In the rows, 128 means zero.
Named moves (each a turn or a mirror), then the moves between two rows, first move first; the first pair answered
k_592 (before -> after):
[193 162  86 130 129 174 107  90 112 149 146 153  94 152  64 117 118 134
 119 114 158]  ->  [149 162  81 137 146 111 117 127  96 117 152 134  94  99 140  88 189  82
 110 156 208]
[100 123 139 148 119 125 134 148 124 132 159 130 151 113 151 139 124 145
 137 137 102]  ->  [108 123 132 148 114 133 126 144 136 136 155 133 156 120 138 142 111 145
 143 129  97]
[133 134 154 130 110 141  98 118 134 136 171 133 135 149 111 143 129 145
 140 138 123]  ->  [120 134 147 135 117 118 105 133 128 122 171 124 133 123 141 133 154 131
 136 147 142]
k_944 (before -> after):
[102 108 157 121 119 140 119 146  99 156 132 130 121 110 132 109  99 155
 163 134 116]  ->  [161 138 129 125 116 157 116  96 126 137 138 129 100 143  90 129 103 137
 122 128 102]
[ 96 115 104 139 134 111 120 184 153 103 129 146 150 106 146 156 196 122
 106 156 117]  ->  [ 84  94 115 135 136 150 133 184 150 142  98 153 154 120 128 151 120 152
 145 117  91]
[111 168 108 124 123 141 131 127 151 109 158  67 134 118 129  86 165 116
 132 137 137]  ->  [ 83 147 115 123 123 155 148 139 138 129 144  65 147 114 131  79 133 140
 167 119 123]
[130 139 134 140 126 124 117 136 122 119 139 135 134 127 158 106 156 126
 109 136 156]  ->  [111 122 152 135 126 151 124 139 117 142 119 139 145 119 151 103 109 152
 142 114 131]
k_914 (before -> after):
[123 140  88 141 134 141 175 178 108 110  64 145 104 112 142 124  71  85
 150 124 134]  ->  [176 168  98 127 105 190 126 112 109 127 105 126  80 130  94 107  81  89
 124 129 138]
[134 130 122 134 134 152 128 104 146 134 106 123 131 148 101 137 110 140
 127 110 101]  ->  [113 121 147 133 120 152  96 114 136 148 146 114 135 136 103 117 121 157
 143 114 116]
[142 137 124 130 128 133 114 116 124 141 151 111 114 130 130 118 132 112
 116 148 135]  ->  [120 126 131 129 134 120 123 142 119 140 145 119 134 121 152 120 134 120
 126 153 145]
[161 120  95 137 128 147 137 122 144 100 133 133 125 168  99 150 124 126
  77 131 123]  ->  [131 114 137 132 108 140 100 132 118 121 192 121 134 151 110 120 145 142
 105 138 139]
k_127 (before -> after):
[ 76 125 148 131 135 112 173 109 127 107  81 123 171  94 138 113 136 108
 114 108 141]  ->  [116 143 124 134 131 116 165 101 152  87  91 136 158 140 101 155 141 116
  76 108 122]
[ 97 124 110 121 145 113 108 136 106 129 146 120 150 111 129 112 113 132
 138 122 132]  ->  [103 126  86 119 150  95 127 130 118 113 133 129 145 113 134 127 121 119
 132 120 130]
[152 154 101  98 131 106 110 148 112 122 133 137 127 109 137 133 144 134
 131 152 126]  ->  [159 153 111  96 123 113  98 149 106 122 142 141 123 117 128 131 140 140
 128 149 124]
Then:
Between the rows of a pair lie 2 to 3 moves.
[122 105 164 113 114 171 124 107  95 189  99 126 141 149  89 117  67 153
 159  92 100]  ->  [123 122 108 119 155 113 175 113 102 131  15 132 134 123 131 134 104  84
 110 110 118]
k_914, k_592, k_914
[ 80 101 131 112 137 130 161 155 135 149 139 155 126 155  96 134 116 150
 206 110  75]  ->  [155 135 122  98 110 163 129  68 143 140 166 125  86 167  61 102 153 117
 150 136 104]
k_592, k_914, k_914
[165 163 111 128 142 124 114 118 143 110 149 146 118 151  95 172 125 120
 102 125 126]  ->  [162 158 118 131 137 127 103 115 143 116 171 136 120 152  93 164 131 127
 113 130 129]
k_592, k_914, k_592
[179 150 128 128 104 171 120 113 118 168  84 158  96 154  66 141  59 155
 123  78 113]  ->  [188 171 146 131  81 144  58  98 109 154 176 143  88 152  79 130 141 148
  86 123 161]
k_914, k_944
[144 158 117 124  87 126  65 115 112 111 220 144 128 133 100 118 172 139
  82 162 143]  ->  [133 158  72 115 133  90 155 116 115  75  83 151 123  90 154 107 163  81
  72 152 149]
k_127, k_127, k_914
[194 170 115 106 104 184 107  81 143 134 140 139 137 149  67 133 118 132
  95 139  93]  ->  [ 96 137 165 115 103 136  88 182 120 149 196 149 187 112 130 134 135 184
 154 154 111]
k_944, k_592, k_914
[142 119 134 141 138 110 109 132 144 126 172 130  78  84 162 111 191  91
 120 186 178]  ->  [157 125 100 145 159 111 140 118 162 101 115 140  76  95 160 132 170  65
 105 179 158]
k_914, k_914
[158 150  84 146 145  77  87 120 126  86 119 127 179 149 112 167 188  93
  63 151 153]  ->  [174 148 115 142 119 132  59  99 122 120 165 119 179 174  61 159 154 125
  74 141 131]
k_914, k_592
[ 87 109 115 137 130 110 151 131 111 120  87 116 135  83 163  89 137 107
 136 148 141]  ->  [142 133  84 140 133 129 154 105 150 105  61 132 127 132 112 137 115  98
  99 136 109]
k_944, k_592, k_127
[142 159 123 135 124  90 117 112 132  80 159 113 116 136 149 124 201 110
  82 140 164]  ->  [122 141 153 128 110 103 103 121 114 113 183 103 126 119 162  90 184 126
 112 140 171]
k_127, k_127
[111 146 137 153 151 105 146 177 152 132 131 173 148 173 118 214  94 175
 137 111  81]  ->  [173 185 102 151 150 110 147 109 166 105 108 159 116 184 105 194 120 111
  75 127  98]
k_592, k_914
[170 138 108 113 127 160 144  91 148 128  82 135 116 140  97 131 100 123
 104 116 107]  ->  [156 133 112 110 131 152 159  89 130 132  65 120 110 109 127 101 109 104
 113 126 129]
k_592, k_944, k_914
[ 99 129 118 120 142  96 132 129 116 103 134 110 115  95 175 113 160  98
 114 158 167]  ->  [ 69 115 137 126 147  99 146 174 115 132 123 134 136 102 173 135 119 137
 160 127 148]
k_127, k_944
[157 145  78 129 159  93 170 139 144  79  94 138 138 150 147 163 129 109
 109 144 148]  ->  [179 151 128 118 108 148 106  94 120 118 185 119 124 169  93 128 129 142
 113 140 148]
k_592, k_914
[122 118 137 110 109  87 125 121 122 108 150 132 120 120 119 117 167 132
 104 169 156]  ->  [150 124 125 109 123 123 148  98 143 121  95 149 116 146  78 140 107 146
 114 132 111]
k_914, k_944, k_944
[155 121 111 142 102 142  81 116 101 162 157 134 138 184  58 151  94 141
 129 127  84]  ->  [103  96 145 141  91 139  79 144  70 182 164 120 142 153 104 102  94 147
 172 129  99]
k_944, k_127, k_944
[ 88 115 153 139 122 108 104 160 115 145 166 143 152 131 145 134 138 152
 169 139 130]  ->  [111 120 121 138 140 111 139 154 138 131 101 165 149 150 121 167 102 152
 158 121  99]
k_592, k_914
[159 153 137 141 113 160 128 113 117 149 134 139 102 167  54 132 110 145
 110  83  73]  ->  [ 84 120 144 151 134 111 153 196 101 141 119 144 140 131 114 152 113 154
 152  83  83]
k_914, k_914
[ 72 109 150 128 147 126 141 147  95 137 110 128 131 105 184 116 131 144
 158 138 149]  ->  [136 145 147 133 124 141  93 126 126 122 193 138 125 175 114 162 151 168
 110 136 135]
k_127, k_127, k_914
[ 86 103 127 141 150  91 149 193 126 130 117 154 145 118 150 167 124 132
 158 126 115]  ->  [166 152 125 136 112 114  94 116 134 117 194 130 111 151 101 158 161 111
  95 154 126]
k_944, k_944, k_914
[152 123  84 120 141 121 133 131 150 119  88 148 127 145  80 183 150 128
 109 116 122]  ->  [126 123  98 121 139 101 117 160 143 107 130 146 139 133 102 187 184 128
 111 129 141]
k_944, k_592, k_944
[ 98  99 129 149 154 111 165 190 133 113  74 151 162 133 165 153 122 130
 143 111 134]  ->  [172 146 128 130 122 130 111  93 125 102 135 104 111 136 139  97 181  85
  80 149 172]
k_914, k_592, k_914
[160 144 115 133 126 136 117 109 142 123 132 135 121 144 106 146 142 127
 111 134 120]  ->  [157 144 120 129 130 146 126 106 138 130 128 136 128 144 100 145 124 142
 124 125 117]
k_944, k_944, k_944
[ 93 112 135 111 185 113 155 159  83 162  63 132 151 101 159 152  88 125
 155 126 109]  ->  [167 137 124 102 162 166 139  80 106 171  74 120 123 135  92 148  67 122
 128 115  91]
k_592, k_914
[152 169 158 114 122 132 100  99 144 137 181 105 115 174 102  99 132 133
 159 135  92]  ->  [139 169 165 119 122 120  92 111 146 135 191 105 123 161 117 103 149 132
 161 145  97]
k_944, k_592
[104 119 141 130 126 104 128 153 118 130 156 131 148 115 151 131 140 146
 153 138 136]  ->  [112 120 125 136 131 108 135 152 133 125 143 153 152 143 133 162 128 158
 147 131 123]
k_127, k_127, k_944
[138 115 165 142 139 159 133 140  90 129 115 129 113 119 177  59 126 128
 172 129 148]  ->  [175 135 168 144 120 157  95 133 113 110 184 135 110 163 136  90 160 135
 138 141 144]
k_127, k_127, k_914
[169 201 149 117  72 131  66 140 131 109 178 116 119 132  74 107 149 144
 133 151 176]  ->  [135 185 126 134 110  69 104 214 144  80 140 152 147 137  98 171 151 153
 134 151 161]
k_914, k_127, k_127
[136 127 125 111 120 165 128 125 130 148 117 131 128 133 110 134  91 152
 152 104  98]  ->  [110 115 152 124 112 146 105 146 107 141 159 120 133 113 133 128 121 159
 165 112 116]
k_944, k_914, k_944
[200 129 112  98 154 171 132  52 135 131  98 124 121 120  85 100 101 114
  94 139 102]  ->  [118  92 180  99 128 146  89 128  98 162 201 125 151 100 119  89 122 166
 162 147 125]
k_944, k_592, k_914
[ 60 106 116 133 167  65 149 182 110  77 105 118 133 107 188 128 177  75
 124 137 167]  ->  [171 159  74 132 147 143 143  78 150  77  73 123  96 174  91 151 130  65
  64 113 124]
k_914, k_592
[100 122 146 133 144  99 125 151 102 119  92 119 145  70 186 127 142 120
 144 161 132]  ->  [169 145 114 146 134 122 119 122 148 101  87 144 132 136 110 194 116 133
  98 146  89]
k_127, k_592
[136 138 113 111 126  99 142  70  99 140  69 156  97  86 156  95 163  80
  56 114 132]  ->  [141 141 123 104 110 103 122  58  91 142 107 147  93  91 145  89 183  82
  48 132 142]
k_914, k_127
[126 149 101 129 161  77 104 158 129 116 208 103 161 111 134  84 170  98
 134 121 214]  ->  [143 165  66 130 179  64 135 158 146  94 157 119 154 123 130 110 166  73
 111 109 202]
k_127, k_914
[157 137 123  82 100 137 111  40 124 150 138 108 126 153 134  67 111 119
 119  83 122]  ->  [ 77 104 147 100 107  96 109 121  97 152 168 116 163 131 183  82 132 148
 165  93 138]
k_944, k_592, k_914
[136  82 122 100 127 180 111  79 123 140 153 120 142 126 113 106 101  94
 116 105 139]  ->  [109  65 130 104 148 175 129 110 120 144 138 135 163 118 127 117  80 114
 139  94 130]
k_944, k_914, k_944
[158 151 146 160 100 141 146  74 124 155 113  98 134 153 104 141 126  97
  97 125 159]  ->  [148 150 132 166 122 132 176  97 128 144  79 114 140 150 118 155 113  85
  97 117 145]
k_914, k_914, k_914
[138 127 114 137 149 150 133 124 130 131 126 155 116 147  77 149 104 139
 179 113 100]  ->  [ 96 110 127 135 148 104 120 154 106 119 154 138 118 102 138 119 169 117
 177 147 141]
k_914, k_592
[121 135 137 128  96 115  99  99 124 131 170  79 111 129 140  93 153  94
 108 156 156]  ->  [147 145  90 134 131 132 152  99 157 116  80 112 111 170 111 148  88  97
  95 122  98]
k_914, k_914, k_592
[143 149 111 110 125 131 162 128 130 110  91 127 101 130 130 119 117 111
 106 115 107]  ->  [144 152 105 118 127 123 156 146 134 108  92 145 106 144 122 137 119 123
 108 113 100]
k_944, k_944, k_127
[118 135 108 103 186 123 154 112 114 128  74 124 112  99 174 111 123 103
 106 125 171]  ->  [149 151 137  98 148 153  90  67 112 152 158 102  99 115 124  99 139 121
  95 137 178]
k_592, k_914, k_944
[ 60 108 194 113 129 133 157 190  92 134 126 148 148 128 138 103  83 149
 202  95 131]  ->  [ 91 111 214 107 100 166 119 142  90 155 178 123 134 144 111  78  96 151
 192 107 147]
k_914, k_914, k_914
